In the rows, zero is written as 128.
Turns, then the turns between two rows, first turn first; the first pair answered:
benu:
[150  87 142 151  85 127 134 129 127  90 114 161 139 108 154 104 151 130
  73  99 108 110 125 133 169 105 171 133 155 136 116 164  62  88 131  60] => [105 138 157 156 166 138  80 169  85 172  96 136 171 131 116 111 125  96
 173 156 122 104 146 140 105 140 168 114  69 194 120 113 147 138 119 138]
[166  42 156 114 113 104 114 129 118  83 167 126 156 127 156  37 116 155
  84 173 193  98 130 117 203 109 131 159 116 108 135 160  81 101 142 124] => [129  90 150 112 172 109  91 152  97 142 158 111 171 147 130  54  89 129
 163 207 207  94 139 101 149 132 117 138  60 150 143 118 163 145 137 196]
[133  92 124 140  85 160 135  61  97 140 178  78  97 111 147 142 160 157
 130  73 120 149 152 141 146 157  91 136 146 125  98 133 112 149 175 169] => [131  99 143 145 105 170 111  70  73 159 173  72 112 119 145 130 164 147
 141  93 117 143 166 160 137 169 105 135 125 138  94 126 119 154 174 171]
zalo:
[120 121 111 126 134 183 129 152 121 141 113 123 167 137 138 130 170 114
 166 195 138 116 165  72 109 138 149 131  94 153 140 102 130 157 140 138] => [131 115 133 128 134 193 132 147 119 151 115 108 164 134 134 108 169 119
 166 195 142 120 154  93 121 152 144 142 103 140 147  82 113 158 145 153]
[128 127  95 126 133 129 153 123 128 126 102 150 119 133 120 131 129 115
 131 120 149 127  96  88 106 129 107 123 123 141 144 113 138 123 132 129] => [121 133  98 124 142 130 143 134 117 125 100 153 130 134 119 130 129 112
 137 128 144 125 100  93 102 126 113 120 109 150 136 113 144 123 128 124]
[154 149 131 118 128 104  99 129 121 122 137 117 139 125  98 115 131 136
 100 108 105 133 147 102 129 121 153 108 101 149 128 171 148 118 165  75] => [159 148 150 123 133 112  93 132 110 128 140 110 142 126  94 102 136 131
 107 115 106 134 148 120 130 133 153 111  95 149 128 159 141 116 166  81]
[ 95 117 143 149 148 142 109 164 128 153  99 123 140 133 114 119 138 140
 162 150 145 120 117  93 135  80 131 141  94 142 127 144 129 104  91 118] => [101 110 161 150 148 148 114 159 123 165  98 115 139 132 112 105 137 142
 163 151 149 121 110 112 145  89 133 150  94 130 134 131 118 105  95 129]
valo:
[132  97 138 148 105 108 155 102  75 182  78 110 144 144 116 103 124 171
 147 133 148 106 128 104 112 164 122 102  77 187 105  91 174 128  76 149] => [127  99 131 141  88 101 179  85  99 184  89 106 123 141 115 124 111 184
 147 114 150 112 117 105 115 170 106 110 103 169 111  91 179 137  80 175]
[121 122 139 124  96 129  88 118 131 124 147 126 130 115 137 144 145 131
 110 115 108 133 154 154 158 132 125 129 155 108 106 172 104 126 115  95] => [118 128 141 132 117 135  65 132 114 132 131 125 145 122 135 134 149 118
 120 134 108 126 165 154 149 130 140 116 126 125 102 171 112 122 112  85]
[107 172 102 115 172 122 100 130 129 151 142 115 131 131 119 188 100 116
 169 123 123 133 143 136 111 151 118 112 106 156 121 120 177 175 127 168] => [117 163  97 103 137 111 129 110 156 132 165 115 106 122 129 209  98 139
 145  92 123 144 131 140 134 156 105 126 149 129 126 133 156 178 140 175]
[155  90 135 125  81 118 135 113 143 101 143 132 134 118 159 133 151 149
  67  95 122 125 149 166 168 129 144 144 171  96 108 170  60 106 129  70] => [149  92 147 143 128 131  93 141  95 114 116 133 171 130 151 105 168 124
  88 136 124 114 173 163 144 119 171 125 110 133  99 164  72  97 119  39]

Each pair is two turns apart.
[141 121 145 124 123 130 142 117 142 135 140 117 112 132 116 119 131 133
 113 105 124 118 119 149 133 136 115 144 165 104 135 127 100 116 131 141] => [141 117 157 137 142 140 113 134 114 142 121 120 136 136 117  97 144 116
 115 133 123 111 136 150 129 126 134 136 128 124 128 130 102 107 126 107]
valo, valo
[ 99 144 103 111 109 118 135 125 153 141 140 148 119 126 124 163 114 122
 157 103 134 153 135  98 101 121 112 129 146 145 130 124 174 155 114 173] => [132 101 140 137 106 133  97 136 114 113 128 147 152 121 143 105 157 114
 107 122 113 142 163 142 136 104 161 133 129 139 109 156 105 105 110  76]
benu, valo
[122  95 151 127 119 148 121  99 111  95  96 150 155 128 149 112 139 132
  80 120  99 102  95 120 162 103 136 110 149 105 112 154  93  98 124 113] => [ 90 131 130 122 160 144 120 116 100 125  74 154 163 143 131 125 118 114
 133 143 116  98  91  80 116 103 126  88 109 142 121 125 159 124 117 163]
valo, benu
[143 105 125 110  81 129  99 117 149 136 190 115 114 123 128 174 147 142
  77 108 101 129 143 190 167 139 134 159 175 100 104 173  86 139 129 105] => [128 115 140 131 140 143  43 156  89 162 152 117 164 136 120 137 164 104
 111 166 106 111 174 180 132 129 164 132  92 149  98 157 112 132 122  78]
valo, valo
[121 138 127 126 142 125 116 136 109 125 117 127 142 135 106  86 142 118
 153 151 144 131 132 113 111 121 143 127 100 148 131  92 148 134 123 134] => [128 133 118 114 109 116 158 114 138 110 126 134 116 127 109  93 136 137
 138 125 152 137 104  97 121 122 121 139 142 121 146  89 132 130 125 151]
zalo, benu
[160 128 144 132 109 131  86 137 128 163 157 118 129 139 160 147 152 143
 104 124 119 152 137 206 166 156 137 157 159 119 101 165  98 131 124 116] => [156 129 114 126  88 124 104 132 148 138 159 131 119 141 164 177 151 148
  97 110 118 153 129 177 169 139 131 149 178 118 100 178 106 132 124 114]
zalo, zalo
[124 150 123 112 132 117 159 119 153 157 134 122 109 132  94 174 120 132
 176 102 146 131 108 121  88 161  90 138 138 119 135 104 158 147 119 197] => [113 159 111 116 142 109 145 129 149 158 125 129 121 135  94 186 124 124
 180 108 145 126 119 109  79 149  98 127 122 140 124 115 176 148 114 186]
zalo, zalo
[150 153  90 121  96 127 155 103 204 123 200 122 102 156 132 163 100 159
 126  56  80  96 114 183 140 128  99 144 196 108 157 130 141 187 145 170] => [163 123 120 142 111 140  78 133 156 110 197 123 147 158 146 130 142 143
  91  84  47  82 169 231 159 112 154 138 153 126 123 173 107 156 134  74]
zalo, benu
[ 99 152 134 137 163 129  75 141 111 148 129 110 145 129 122 130 110 116
 160 151 124 125 155 140 114 131 140 120  74 151 104 111 159 160 123 142] => [118 126  90 130  93 106 143 105 163  75 136 141 111 114 147 153 113 142
  96  96 120 130 125  92 148  88 125 129 147 111 110 148 121 128 131 105]
benu, valo
[122 105 117 102 123 131 111  84 136 138 103  78  95 116 153 112 121 150
 108 162  87  65  92 124 172  99 130 137 128 150  92 192 102 127 122  70] => [ 97 142 112  92 153 129 108  90 138 183 103  64  89 127 135 134  94 142
 162 174  99  68  88 118 138 123 108 133 107 172 103 163 155 163 122 141]
benu, valo
[126 174 102 166 119 145 163 119 102 132 103 119 138 132 117  49  99 128
 154 154 101  98 120  80 111 122 135  99  88 155 164 113 114  95 130 117] => [133 169 115 161 112 150 178 109 109 133 107 109 129 126 116  37  95 136
 153 148 106  98 110  90 121 133 128 109 104 140 174 102  96  95 136 127]
zalo, zalo
[112 134  37  97 137 127  97 128 110 150  87 119 109 118 140 212 111 132
 124 113  98 137 175  91 176 155 180  96 134 119 117 158 158 151 142 178] => [132 107  60 109 129 136  73 132  89 137  81 119 126 114 150 182 135 129
  91 123  86 131 191 113 194 150 210  98 129 114 107 175 120 123 143 122]
benu, valo
[ 91 128 166 108 171 142  71 126 117 155 101 139 102 130 114 130 119 108
 177 175 129 118 131 137 111 158 142 129 115 195 153 187 154 131 137 108] => [ 84 133 116 100 149 125 107 116 151 131 102 163  79 127 118 166 112 113
 165 149 135 124 114  87 109 129 127 119 144 192 151 202 169 127 133 110]
benu, zalo
[110 145 103 148 145 128 103 155 119 125 119 122 138 131 133 162 136 128
 132 132 122 116 142 115 135 114 142 132 108 154 113 140 139 123 104 106] => [119 137  91 140 120 122 124 140 140 109 130 125 121 130 138 171 134 143
 113 108 125 121 128 110 151 109 132 140 138 134 115 147 125 120 107 107]
valo, benu
[144 128  93 122 111 104 176 102 160 117 121 128 119 132 151 135 123 123
 142 136 146 123 110  80 120 151 101 121 130 117 139 118 110 131 119 148] => [139 128  80 125 108 101 165 108 159 103 121 136 122 132 156 149 130 120
 132 137 140 121 120  69 120 137 108 115 126 123 131 135 112 125 115 128]
zalo, valo
[107 150 101 113 111 121 143 105 159 132 165 117 102 116 120 188  93 141
 132  87 114 131 146 136 116 147 117 123 147 127 108 156 154 160 127 167] => [124 131 149 130 134 145  88 126 112 141 162 101 134 117 128 143 117 124
 118 113  96 123 179 195 133 156 156 128 111 137  92 164 120 140 128 113]
valo, benu
[106 124 167 130 109 178 100 153  87 166 162  72 161 134  46  97 115 116
 191 162 129 162 129 111 125 134 140 119 132 137 124 102 137 176 151 152] => [132  98 132 122  47 158 161 122 133 103 168 101 124 117  70 115 125 141
 127 113 125 169 100  70 159  95 133 127 203 101 129 137  97 147 157 106]
benu, valo
[148 113 145 131 147 114 144  76 170 198 169 148 124 107 130 129 114 122
 139 113 112 163 173  85 137 137 116  94  94  91 142 130 153  76 112 172] => [160  96 159 142 146 119 129  80 155 187 167 151 135 103 136 110 127 122
 117 121 100 156 183  99 151 129 136  97  91  88 133 143 127  52 114 133]
benu, valo
[158 100 156 130 108 147 143 125 135 128 138 113 130 106 139  71 133 147
 111 124 137 125 111 182 149 142 125 152 154  78 116 123  71 107 127 113] => [132 125 164 136 155 153  97 155 103 169 128 102 155 120 125  75 128 124
 158 153 135 117 134 191 114 153 136 136  94 115 108 113 116 129 120 134]
zalo, benu
[131 121  83 102 153 103 135 106 156 106  75 126  83 151  78 138  94 115
 130 126 108 123  87 122 114 117  86 110 163 112 153 157  97 139 147 160] => [130 118  74 105 149 102 124 109 157  96  74 135  84 149  81 145 101 110
 121 123 100 125  95 114 117 101  96 106 157 116 141 174  98 132 145 135]
zalo, valo
[134 140  93  95  79 102 210  98 205  94 147 127  96 136 141 169 133 134
  95 111 138 132  84  65 141 107 100 125 196  90 153 125 123 121 125 130] => [170  96 187 123 106 138 129 119 139 116 147  94 144 132 150  86 169 126
  69 152 115 118 133 182 179 142 157 147 152  82 132 128  45  93 124  66]
benu, zalo
[108 135 139 140 128 112 147 120 144 168 134 134 134 133 107 122 131 149
 164 135  86 107 128 130 102 127 117 112 131 149 121 121 155 138 116 138] => [121 117 161 147 123 117 132 123 134 160 139 133 143 130 116 104 149 152
 141 139  78 106 141 157 123 128 133 118 131 138 115 137 123 124 116 107]
benu, benu
[151 109 127 132 110 122 133 111 144 122 152 105 131 131 161 151 130 124
 121 110 131 147  88 154 146 139 138 151 147 117 124 132  93 109 133  91] => [128 138 102 127 126 115 148 119 155 143 147 107 125 139 147 179 108 119
 157 112 143 147  77 124 119 145 116 140 141 133 133 110 139 136 131 144]
benu, benu
[125 141 113 131 141 120 111 170 112 151 116 131 142 133 142 188 105 141
 156 144 136 154 148 120  86 119 120 113 111 134 114 133 182 150 123 164] => [124 135 110 126 131 117 120 162 124 143 128 130 131 132 144 200 103 150
 148 134 133 159 146 127  91 125 117 119 127 124 111 140 177 157 127 167]
valo, zalo
[150 133 146 113 174 113  99 133 108 176 145 114 134 128 130 116 106 136
 177 128 111 125 164 157 110 154 130 184  95 120  99 114 111 144 123 154] => [153 125 140 106 144 107 127 119 131 163 157 112 114 124 133 136  98 152
 157 102 107 132 151 161 128 159 115 194 134  95 102 124 100 146 128 164]
valo, valo
[142 134 127 124 207 179  86 165 133 114 141 108 149 157 125 160 159 133
 130 108 115 165 166 131  94 107 125 106 129 122 121 162 172 129  81 124] => [148 122 110 118 171 167 124 145 164  92 154 114 122 148 132 181 155 153
 106  82 114 173 150 119 111 101 111 116 173  94 125 177 156 128  84 122]
valo, benu
[110 108 130 171 116 112 135 160 102 135 142 164  60  93 134 114 122 169
 143 145 148 162 135 174 173 168  99 104 123  69 157 121  94  92 128 161] => [ 96 125 127 170 138 115 123 171  92 154 132 162  70  98 129 119 116 163
 170 162 156 160 136 165 151 171  96  93  92  87 161 107 124 101 125 179]
valo, benu
[115 190 122 134 131 164  94 128 113 147 134  79 121 139 122 182  87 149
 167 144 138 110 156 181  94 159 133 146 126 192  95 130 142 120  96 129] => [123 183 105 121  92 149 158  99 153 126 148  88  86 128 130 194  81 173
 142 110 146 117 121 155 111 154 103 157 185 159 107 126 123 112 106 147]
zalo, benu
[114 140 100 122 115 121 128 132 133 117 125 126 120 128 126 173 111 140
 131 124 135 127 136 120 136 129 130 116 130 140 108 137 138 128 131 147] => [118 135 121 129 131 129 101 144 114 128 122 117 139 128 123 152 118 134
 133 141 131 122 150 146 136 140 142 119 107 150 100 135 132 128 127 137]
benu, benu
[120 126 167 139 152 133  89 161  92 172 110 103 142 134 147  96 145 126
 127 155 125 118 147 180 118 129 143 137  97 135 122 119 120 116 138 140] => [ 94 157 101 124 135 109 141 149 138 159 108 128 111 138 145 150 115 132
 148 127 142 129 113 104  89 107 108 117 121 143 135 115 173 138 140 188]
benu, zalo
[123 141 110 140 148 126 117 123 119 135 117 134 129 132 132 128 132 125
 143 145 127 121 127 100 103 131 128 128 112 141 131 122 139 131 119 142] => [123 143 108 135 144 123 127 120 130 135 126 132 125 132 129 136 126 131
 144 138 125 125 125 101 107 134 120 133 123 136 133 121 144 140 119 152]
valo, zalo
[121 129 130 113 128 140 110 114  85 135 102 123 141 109 118 107 117 126
 129 143 116 136 155 117 114 120 120 124  86 130 136 130 127 140 115 105] => [121 135 116 102 116 133 143 103 107 134 105 125 122 107 116 122 104 138
 135 128 126 141 130  98 109 125  94 126 110 117 151 114 135 149 123 140]
zalo, benu
[125  96 148  91 133 116 142 120 137 132 118 123 115 131 107 114 112 168
 111 110 152  80 104 109 116 142 116 139 150 109 144 121 137 113 124 154] => [121 101 162  97 155 121 119 131 124 153 109 113 127 134 100 107 111 158
 129 125 151  76 114 121 108 149 123 136 128 122 142 114 142 116 120 163]
benu, benu
[137 188 170 111 182 174 123 144 125 123 154 110 127 140 135 142 124 132
 141 153 150 121  70 119 130 156 106 102 133 147  74 109 174  86 115 148] => [145 182 140 104 154 164 145 134 147  88 155 127 115 136 150 163 132 139
 111 126 143 124  66  89 140 129 106  95 157 138  66 135 163  77 117 122]
benu, zalo
[114 171 107 144 165 103 123 126  91 120 138 147 129 118 120 152 132  80
 162 135 119 107 120 108 113  85  90 101  82 174 132 152 175 138 140 146] => [152 127 125 148 111 100 143 101 114  80 164 147 112  96 142 139 153 107
  94  98 101 111 115 144 167  86 100 128 142 128 122 184  99 109 152  94]
valo, benu
[139 111 106 130  80 120 149 116 147 113 156 120  97 123 142 156 135 141
  83  98 106 145 133 135 154 127 132 140 176  99 117 160 109 114 134 108] => [141 116 167 141 124 143 105 130 103 162 153  84 121 129 128 111 138 129
 121 134 108 139 151 197 153 169 142 155 131 106 123 123 105 129 135 132]
benu, zalo
[137 135  77 119 156 123 138 125 130 117  98 158 130 115 140 141 105 124
 142 135 147 128 128  74 102  94 126 111 101 152 135 126 140 109 117 145] => [165 102 109 126 133 132 123 119 121 100 109 149 134 102 155 116 125 136
  97 126 131 126 139 121 142  98 148 130 120 126 126 148  79  85 121  92]
valo, benu
[136 116 113 154 136 121 139 131 139  95 113 152 127 151 143 128 149 132
 119 131 131 103 116  66 128 116 148 105 120 159 111 138 141 130 123 109] => [142 106 145 164 154 135 116 139 115 112 111 136 142 154 143  98 159 131
 122 145 129 103 128  97 135 132 162 111 101 157 106 128 125 122 123 100]
benu, zalo
[126 133 106 113 105 113 183 108 165 113 133 142  98 109 133 150 102 140
 137 104 135 136  77  91 125 133  91 122 190 103 160 119 125 148 130 178] => [155  92 158 127 102 131 135 117 131  96 143 130 122 102 150  98 140 142
  93 117 112 127 111 158 164 132 133 140 185  89 139 152  56 109 130  96]
benu, zalo
[110 127  98 125 135 113 132 134 107 110 118 153 162 123 122 139 148 125
 135 133 132 102 144  79 111 100 117  81 104 149 146 139 156 123 117 121] => [104 136 113 123 149 115 121 137  98 126 120 135 165 127 118 135 142 120
 154 144 135  99 145  95 103 115 116  82  93 150 148 125 164 134 119 137]
valo, zalo
[143 136  92 119 127 128 160 136 135 105 171 163 127 189 163 173 109 139
 151 175 115 154 109  94 128 124 163 107 139 163  90 159 163 152 119 118] => [153 124 116 127 136 135 131 149 110 108 167 157 144 191 170 149 125 131
 143 188 108 147 127 125 133 127 184 107 119 165  79 165 146 141 114  86]
benu, valo
[171 118 142  96 103 117 159  83 160 163 170  97  99 102 144 136  80 157
 152  59 125 100 103 171 148 138 114 166 181  66 124 151 115 171 152 191] => [178 106 153 103  97 120 143  85 153 155 174 101 106  99 153 127  90 156
 133  59 116  96 116 184 164 135 127 168 181  61 116 167  97 161 156 164]
benu, zalo
[155 144 116 132 120 136 115 133 138 122 135 114 122 104 125 126 118 117
 146 130 121 154 131 147 153 125 127 149 122 132 117 139 130 104 123 107] => [145 154 106 131 129 133 119 134 141 126 131 116 121 103 123 138 108 112
 164 131 128 156 126 130 141 125 122 142 113 140 124 131 148 112 123 125]
valo, benu
[104 118 111 112 141 119 136 141 122 109 121 128 114 119 145 142 110 110
 132 112 117 141 138  87  96 103 119 100 128 107 115 157 144 110 130 119] => [ 98 128 118 115 155 123 127 145 121 125 121 121 118 123 140 140 102 106
 149 115 117 139 139  97  90 117 119 100 118 113 120 146 154 122 128 134]
zalo, valo
[114 243 110 137 207 131  77 148 108 193 131 188 151 171  80  92 153  94
 182 160 125 123 143  97  97 124 117  90  73 154 112 130 198 134 140 128] => [172 180 144 149 158 139  72 132 104 135 145 192 156 150 116  50 197 114
  85 141  96 120 153 152 168 110 155 118 120 110  92 176  88  80 149  17]
benu, benu
[129 150 179 128 180 145  47 150 100 181 140  92 147 146 116 105 117 106
 162 150 111 112 174 185 112 145 154 129  68 154 102 116 149 150 127 134] => [130 156 176 100 153 135 106 118 144 191 162  79 104 140 110 131  88 134
 170 116 121 125 137 186 116 175 109 151 127 117 124  93 148 174 136 209]
valo, zalo
[108 118 149 146 180 103 151 120  98 157 106 138 119 126 151 119  65 125
 172 141 123 136 140 128 105 115 109 133 102 120 100  89 154 163 121 128] => [110 109 112 147 144  91 174 107 123 116 109 166 106 119 166 143  74 136
 137 115 115 137 129  91 119  83 109 128 131 111  92 121 142 147 119  94]
benu, zalo
[114 113 114 117 113 129 168  92 169  98 142 143 130 100 158 168  90 167
 125 103 129 164  87 144 132 173 109 118 179 118 176 151 149 149 158 165] => [102 131 150 129 167 142 115 124 119 145 131 118 164 112 142 145  92 142
 168 147 129 158 113 182 104 201 126 111 121 147 168 123 173 166 150 183]
benu, benu
[124 114 131 158 135 116  74 163  85 133 142 119 163 150 155 123 159 152
 118 139 101 126 150 188 144 113 142 129 129 162 104 138 150 107 116 101] => [127 114  91 145  88  99 129 135 129 100 148 141 129 142 161 153 153 174
  93  98 106 135 118 141 156  89 118 129 184 138 114 151 142 102 119 106]
benu, benu
[151 170 138  95 153 124 165 113 151 158  99 153 130 128 130 114 151 135
 124 101 166 128 105 117 116  84 122 117 136 136 115 123 145 149 138 153] => [168 149 168 105 151 132 141 120 132 154 104 144 147 124 141  87 171 137
 101 112 154 125 123 156 136  88 142 127 132 124 101 140 107 129 140 117]
valo, benu
[105 127 113 146 116 122 125 128 112 127 131 130 126 117 149 140 152 135
 103 122 110 149 162 131 147 148 128 125 123 107 142 135 134 111 113 106] => [ 99 139  97 141 120 116 139 122 119 128 129 132 117 120 144 154 141 136
 114 118 116 152 153 114 138 149 116 121 126 113 147 130 154 121 116 124]
benu, benu
